One turn moves every row onto another: examples first, then more rows asked
ran: [ -6  -1   1   1  -5   3  -1   6 -19   0  -5  15   9   4  15  10  -8  -3
   7  12 -14   0 -19  -6   2   9 -17  -7 -16   6   1  -4  17   0   1  -4]
Zonu: [  7 -11   1  12  10   8  -2  -4 -18  -3   4   7 -15   7 -13   3 -15   3
   9  16   2  -5 -12  -9  -7   8   0   1  -8   3 -12 -19  -3   3   1   6]
Pama: [-10  -3  -3   7   3   8  -7  -7 -10  -2   7   9 -20   6  -7   0 -13  13
  -8   7   2 -14  -5  -1  -5   5   9  -3   2 -12 -12  -4   8  -4   3  -4]
Mopiv: [ -4 -12  -8   4  -4   0   3   3 -15   1   7  -6 -13   6  -2  -1 -15   0
   1  15   8  -9  -5 -13 -12  -7  -1   8  17   1  -3   1  -6   0   5  -4]
Nelal: [  1  -4  -3   7 -11  -5  14   7   3  -1   1  -4  -4   8  11  -9 -15  -3
   2   9  -1   8 -14  -8 -10 -11   9  -9  -1   8  -9 -20  13  -2 -10 -13]
lir: [ -8   1  -2   2  -9   5   4  10 -15   0  -5  12  16  10   7  -1  -9  -5
   4   8 -15  -2  -5   1   1   7 -13   4  -9  -5  12  -2  15 -12  -3 -13]
Navor: [ 26   2 -11  -3  -6  -9  17  11   2  -1  -5  -1  -4   1  -6  15  -5   5
  -5  16   7  -7  -4 -17  -2  -1  -5 -21  -3  -7   9 -14   8  -5  -6  -8]
budap: [ -4  -2   3  -9 -15  -3  11  10  -1  -3  -5   2   7  13   4  15  -9   3
   2   1 -12  -4  -4 -13  -4  18 -21   2 -13  -5   3  -5   9   5   3  -5]
leb: [  7  -4 -17  10   6 -13   7   9   1  -2  -9   3  -3  18   6  -7  -2  21
  -9  15  -1  -3  -8 -16   1   6  -3  -3   0   0   8 -21  15  -1  -7 -20]
Puguv: [  9   4   1   5  -5 -14   6  12   2   1  -1  -2  14   7   9  -3   3   6
  -7   6 -10  -3 -13  -9 -13  -3  11  -5  -1   7 -18 -15   2   6  -2 -12]
Lezik: [  9  -7   6   8   5  -9   7   8   1 -12 -12   2  -8  13   9  -3 -10   9
  10  22  -5   4 -11 -13  -4   2   7 -12  -7   0   3 -24   7  -6 -16 -14]
tived: [  5   0 -14  -3  -3   9   2  20  11  -6   2   2   8  -4  -9  -1  -4   3
   7  11  -5  -3  -6  -6   8   1  -6  -6  -3  -9   9  14  11  -1   1  -9]
zek: [ -4  -4  -5  17   0   4  20   9  -3   4  -2  10  -1  -9   2  11   8  -1
   9  15   8  -2   0   5   2   8 -18  -5  -9  -4 -12  -8  18  -3  -3  -8]
Zak: [ -5   9   1  -7  -8  -1  -1   3  -6  -7 -10   3   7   8   0  11 -20   2
   0   4  -9  -2   0   0  -1  11 -15   1 -12  -8   4  -6  19  -9   5  -8]
tenur: [  2  -1  -4  11   3   8   1  10   2  -8  -4  13   3 -13  -4  14   4   3
   9  10  -4   0  -3  -6  11   2 -10 -12  -6  -2  -7   8  20  -3  -8 -18]
bel: [  7   4 -14   0  -2  -9   5   7  -4  -8   4   4   4  15   2   7  -3  17
 -14  20  -3  -7 -13  -1  -9   6   7 -10  -5  -3 -11 -21  10  10  -2 -26]
Sima: [ -9  -6  -8   7   6  10  -8  -6 -10  -2   7   9 -18   8  -6   1 -11  12
  -5  11   5 -16  -3  -5  -5   3   8  -1   2 -11 -14  -2   9  -1   4  -6]
Pog: [ 14   3  -5  11  -5  -2   7  15  -2  -6   3   5  -2 -13   9  -1   3   0
  -3   4  -5 -14  -8   1  -4  -9   3 -21  -6  -7   2 -13  12 -14 -15  -9]
duko: [ -9  -5   0  -6  -9  -1  14   9 -12   6  -8   9  10   8  15  15 -13   4
  10   9   0  -2 -10  -6  -8   7 -19  -4  -6  -4  -2  -2  17   9   7  -5]
nuki: [  4 -10  -3  15  -1   3 -12  14  -9   1   5   4  -5   7 -18  14  -9   5
   0   4 -12  -9  -6 -20 -11   8   9   4   1   2  -8  -3  -6   7  -4  -3]
siko: [ 24  -4 -13  -1   0  -5  21  12   0   1   1   9   5   1   4   4   5   5
  -7  18   7 -15  -5 -12  -4   0 -10 -25  -7  -1  -1 -17   6   3   2  -3]
tumeg: [ 21   6  -9   7  -5  -5  14  14   5   1  -2  -1  -3  -6  -5   5  -7   4
  -1   4   0  -9  -7 -10  -1  -3   6 -13  -6 -15  10 -12  14 -16 -15  -7]
muna: [  8 -13   2  13  10   8  -1  -4 -20  -5   7  12 -10   6 -12   0 -16   5
   6  16   0  -5 -14 -12  -5   9  -3  -2  -6   4 -10 -18  -4   5   3   5]
zivat: [ 17  -3 -12  12  -2   1  11  17  -6   1   3  15   7  -8   8   2   3   1
  -5   8   2 -14  -5   1  -9  -7  -6 -27  -6   3  -4 -21  13   1  -6  -7]
zezi: [ -1 -17  -3  17   1   7  -3   2 -18   2  -5  10 -13  11  -7   0   6   5
  -1   6  -4  -8   6 -13  -5   1  -7   6  13   4   1 -10  -6   3  -6 -12]
tad: [  4  -2  -4   7  -7  -6  12  16  -1   0  -4  -5  -6  -6   2  12   9  -3
   4  20   1  -1  -3   5  -3  10 -24  -4 -10   2   1 -11   0   3   6   6]
Vek: [ -2 -16  -2  17   1   6  -4   1 -20   2  -2  13 -10   7  -7  -4   3   7
  -4   3  -7  -7   4  -7  -6  -1  -7   5  15   3   4 -11  -6   4  -4 -12]
bogo: [  2 -10   2  16  -5   1  -6  13  -9   3   3   5  -6   8 -19  14 -11   6
  -3   3 -10  -8  -6 -22  -9  13  10   3   3   0  -5  -3  -7   4  -5  -2]
Pese: [ -4 -14  -5   5  -4  -1   6   1 -15   1   6  -3 -11   5  -1   1 -19   3
  -2  17  11  -8  -6 -18 -10  -4  -3   3  18   1  -3   2  -5   1   6  -4]
lal: [ 10   2 -12  -3  -5   1   2  23   4  -2  -4  -6   2  -2 -12  10 -13   1
   8  19   2   2  -5   9  -5   4 -11  -8  -7  -5  10  -4   5   6  10   3]

tived -> lal
zivat -> Pog
Where do these go?
Zonu -> zezi
budap -> duko
muna -> Vek
leb -> bel

One turn moves every row onto another: examples first, then more rows asked
sefil: [ -8  -2   2 -11  -2  16  -5   9  -5   2  -5  -9   2 -13   6   6  -5  -8
   8 -10  -5   2   8   9  10  -5   0  14]
topo: [ -6  -3   5  -1   3   5  -1  13   1   0 -10   1   6  -6  11   7   1  -5
  14 -17  -5  -1   6   0   9   8   3  13]
kidus: [  2  -7   5  -9  11   8   5   9  -5  -5  -8   0   2  -4   7   8   7  -8
  12  -7  -5 -10  16   4  12   1  -1  17]
valun: [ -1   4 -14   7  -4  -2 -15 -13   2   0  10   4   5 -19  -9   1  15  -5
 -10   7 -20 -14   4   3  -3  12   8 -11]
nusur: [-13  -2   6   8   9  10   3  -8  12   1   4   4  -1 -12  22  -1   2  -6
   9 -13  -7   0  11  -2  14  -4  13  17]
gol: [-14  -2   5   6  10  17  -3  -8  14   0   4   4 -11 -17  17  -2   2  -9
   7  -6  -3  -1  11   7  18  -7   9  15]
lam: [ -1   2 -20  11  -4  -2 -13 -17   3 -12  11   3   8 -21  -4   1  16 -10
  -7  10 -16 -12  13  -2   0   2   9  -9]
gukiv: [ -1   3 -22   7  -5  -1 -12 -18  -2  -9  12  -1  12 -20  -5   2  13 -11
  -6  11 -17 -10  14  -3  -2  -1   8  -5]
tun: [ -2   6 -17   1  -6   1 -12 -17  -3   3  13  -2   8 -19  -9   1  11  -6
 -10   9 -22 -10   6   1  -5   5   8  -5]
zezag: [-12  -3   4   0  13   8   1   0  10  -2  -9   9  -2  -8  16  -3  11  -4
  13  -4  -2 -10   7  -1  16   3   2  20]
Tono: [-15  -4   4   6  12  11   0   2  15   3  -7  10  -9 -11   9   3   8  -8
  11  -7  -2  -6   8   6  16   8   5  14]
kapo: [ -3  -1 -20  11  -5  -3 -12 -12   4 -10   8   4   9 -19  -6   2  18  -8
  -8   8 -17 -17  13   0  -1   7   9 -10]
Rolel: [ -5 -10   9   2  14  13   6  -5   9  -6   3   4  -8 -10  18   0   9  -6
   5  -8  -7 -13  19   7  17  -7   9  15]
Kuvez: [-12  -7  10   6   8   9  -2 -15   9  -2   4  -1 -11 -15  20   0   1   0
   5  -9 -12 -11  16   1  18 -10   8  12]
Suvas: [ -3  -4   7 -11  -1   5  -6   3 -11  -2  -8 -11   1  -9   8   9  -5  -1
  11 -10 -10  -7  12   0  11  -4  -4  12]
les: [  5  -6   7 -10   6  12  -2   5  -9 -10  -2  -7   1  -9  13   6  -1  -8
   8  -9  -6  -5  17   7  13 -10   0  14]
tor: [ -5   2 -21  -1  -4  -4 -11 -15  -9  -4  17   1  11 -22  -8   3  11  -6
  -9   6 -20 -14   7   4   0   6  12  -4]
ribi: [ -9  -1   3  -4   2  19  -7  -5   2   0   5  -7  -4 -18  15   0  -6  -9
   5  -8  -5   4  11   9  14 -15   5  15]
som: [  0   8 -16   5  -3   0 -14 -21   0   1  15   2   5 -21  -7   1  12  -7
  -9  11 -20  -8   6   0  -3   5   8  -6]
kedu: [ -5  -4   6 -12  -1  12  -8   9  -3  -7  -6  -7   5 -11  16  -1  -1  -2
   7 -11  -4  -5   7   6  11  -7  -2  15]
navu: [ -9  -3   6   0   1  14  -1  -4   3   0   7  -6   4 -15  22   0  -5  -5
   5 -17  -9   3  12   2  11 -12  12  15]
davef: [-14  -4   5   0   9  14   1  -8  12  -3   1   4  -3 -13  22  -7   7  -3
   7  -6  -5  -8  10   2  17  -9   7  20]
lilo: [-14  -8   8   6  11   4   3  -7  10   2  -7   6 -10  -8  12   4   9   0
  12  -7 -10 -17  14  -3  18   4   5  14]
vabin: [ -4   1 -19   5  -1  -7 -14 -12  -4  -7  13   8   7 -21  -8   4  15  -5
  -7   6 -18 -16   5   4   2  13  11  -7]
Dulol: [ -3   4 -18  10  -6   1 -10  -7  -2  -6  11  11   3 -23  -9   5  14  -1
 -14   8 -16 -20  12   2  -1  11  12  -2]
Pib: [ -2   4 -16   2  -7   0 -12 -12  -1   2  10   0   8 -18 -11   1  13  -5
 -11   7 -22 -14   5   3  -5  10   8  -9]
rola: [  1  -8   9  -3   8  15  -2  -3   0 -10   6  -4  -4 -13  20   1   1  -6
   3 -10  -7  -7  19   9  16 -15   6  13]
mav: [ -5   0 -20   1  -4  -5 -12 -10  -8  -5  14   3  10 -21  -9   4  12  -5
  -9   4 -20 -17   5   5   1  11  11  -6]
sapi: [ -5  -5  10  -5   0  10  -9  -9  -4  -5   3 -12  -5 -16  18   4  -8   0
   5 -11 -12  -5  15   2  15 -15   2  11]
megas: [  1   9 -19   8  -5   1 -13 -14  -8  -8  15   8   4 -26  -6   5   8  -3
 -12  11 -15 -12  13  -1  -1   3  11   1]
serub: [-11  -4   2  -5   4  11  -2  13   3   4 -12   1  -1  -8   2   6   4  -8
  13  -9  -3  -5   7   7  12   9  -1  13]
dapo: [  0   8 -21   3  -7   2  -9 -11 -11  -5  13   5   8 -24  -9   6   9  -4
 -12  11 -16 -14  12  -1  -3   4  10   3]
Kuf: [ -5   4 -21   3   0  -4 -12 -20  -7  -5  19   4   8 -23  -5   3  11  -7
  -8   8 -19 -12   6   2   2   4  13  -3]
ledur: [  0   7 -15   9  -1  -2 -15 -18   3  -2  12   5   3 -20  -7   1  14  -6
  -9  10 -19 -10   5   1  -2   9   8  -9]
guma: [ -4   3 -20   6   1  -7 -14 -18  -3  -7  16   9   6 -22  -6   3  13  -6
  -7   8 -17 -13   6   2   3   9  12  -4]
Lud: [ -5  -3   6  -5  -3  10  -4   9  -4  -1  -2  -8   9 -10  15   5  -6  -4
   8 -20  -8   2   8   3   8  -4   6  13]
mas: [ -2   1 -23   3  -8   0  -9 -13  -4  -6  10  -3  14 -18  -8   2  15 -10
  -7  10 -18 -14  14  -2  -3   2   7  -5]
ketot: [ -4  -2 -22   6  -8  -2  -8  -9   0  -6   7   0  12 -17  -9   2  17  -8
  -8   8 -18 -18  13  -1  -3   7   9  -8]
fafus: [ -4 -10   6  -2  15   9  10   3   5  -2  -6   7  -4  -4  11   4  13  -7
  10  -6  -6 -15  17   3  16   3   5  17]
Nivu: [ -6  -3   5  -8   6   7  -5  11   1  -5 -13   3   4  -6  12   2   6  -3
  14  -8  -2  -7   5   2  13   4  -4  16]
Fav: [-10  -2   6   7  11   5   3   2  10   2  -6   9   0  -7  15   4   6  -6
  14 -13  -4  -3   8  -3  13   8   9  16]
gedo: [-10  -5   6  -8   1  16  -5  -3   3  -5   3  -6   2 -15  23  -6   0  -2
   4 -10  -6  -5  10   6  14 -16   5  17]
tumo: [ -3   5 -20   4  -8   1  -7  -6  -7  -3  10   7   7 -22 -11   6  12  -2
 -13   9 -17 -19  12   0  -3  10  11   1]
num: [ -1   6 -17  12  -4   1 -13 -12  -3  -9  14  11   1 -26  -5   4  11  -3
 -14   9 -14 -16  12   1   0   7  12  -2]
kegur: [ -9  -6   7  -4   6   1   1   4  -2   3 -14  -1  -3  -5   4  10   5  -1
  15  -8  -9 -14  11  -4  13   8  -3  14]

Pib -> tun
megas -> num
Where do these go?
gukiv -> lam
kedu -> gedo
kidus -> les
vabin -> mav
nusur -> Fav
ribi -> gol
kegur -> Suvas

One turn moves every row onto another: examples first, then more rows asked
teb: [ 10  12  -6  -5   0  13   9   4  -6   8  13  -5 -20]
lapu: [-21   1  -1   3  -3   0   6  -1   0  12  16   3 -18]
fonul: [ -6 -12  10  -7   5  -3  -1  -8  10  21  15   7 -15]
fudov: [-11  -8   3  -2  -4   6   4   7  -1  28   6   1 -20]
Tibis: [-12 -10  -4  -3   2  -3  -2  -5   2  33  12  -7 -10]
Fupu: [ 17   5  -6 -10   2  12   4   1   2  15  20  -3 -15]
led: [ 7 10 -5 -4  0 12 10 -8  7 14 25 -2 -4]
Pag: [-11  -9  -2  -4  -2   3   0   5   3  33  12  -2 -13]
Pafo: [-13  -8   4   3   4  -2   5  -9  -7  24   1  -8 -20]
Bife: [  1  -5   6 -17  -2  16   0  -9   2  -4   8  -1 -12]
nez: [-19   1   5 -10   3 -11  -1  -3   5  19  -4  -4 -12]
detul: [-12  -7   6   2  -1   3   6   1  -6  24   1  -2 -23]
mup: [ -9  -8  10 -12   6  -9  -3  -7  10  23   2   1 -12]
ludu: [  1  -4   5 -24  -2  14  -4  -5   7   2   5  -2  -7]
gotoz: [-2 21  0 -8 -1  8 11  3  0 10 -4 -7 -9]
vegar: [  4  15   7 -11   6   2   9  -8   2  13 -10 -10  -8]
Buger: [ -9   2  -6 -20  -1   8  -5 -10   3  -1   6 -12  -1]
Vaba: [ 12   6   8 -11  11   1   7 -19   7  16   1  -8  -6]
mizim: [  4  16  -6  -5   3   5   9  -2 -10   6   2 -13 -19]
Nuzef: [ -9   2  -4 -14   0  10   0 -15  -1  -6   9 -11  -6]
nud: [-24   5   0  -2  -2  -7   3   0   0  14   3  -3 -15]
vivir: [-11  -8   5   0  -1   2   4  -5   5  16  22   8 -18]
sokuz: [ 18   2  -5 -15   8   4  -1  -6   6  20  15  -9  -9]
luro: [ 13   7  -5 -15  11  -4  -1 -11   2  18   4 -17  -8]
Vukes: [ -4   0  -2 -25  -2  10  -6  -6   7   3   4  -8  -1]
rinet: [ -4  -2   2 -13  -1  14   2 -14  -2  -8   9  -6 -11]
Lupaf: [-13 -10  -1   1   5  -5   1 -12  -3  28   7 -10 -13]
dema: [-1 18 -7 -4 -5 13 12  3  3 11 14 -3 -6]
fesu: [  6  14  -6 -10   9  -2   3  -9  -6  11  -2 -18 -13]
Muk: [ 13   4   2  -7   8   6   8 -18   9  17  18  -5  -3]

teb -> mizim
Buger -> Vukes
Where do these go?
fonul -> vivir
dema -> gotoz
Lupaf -> Tibis

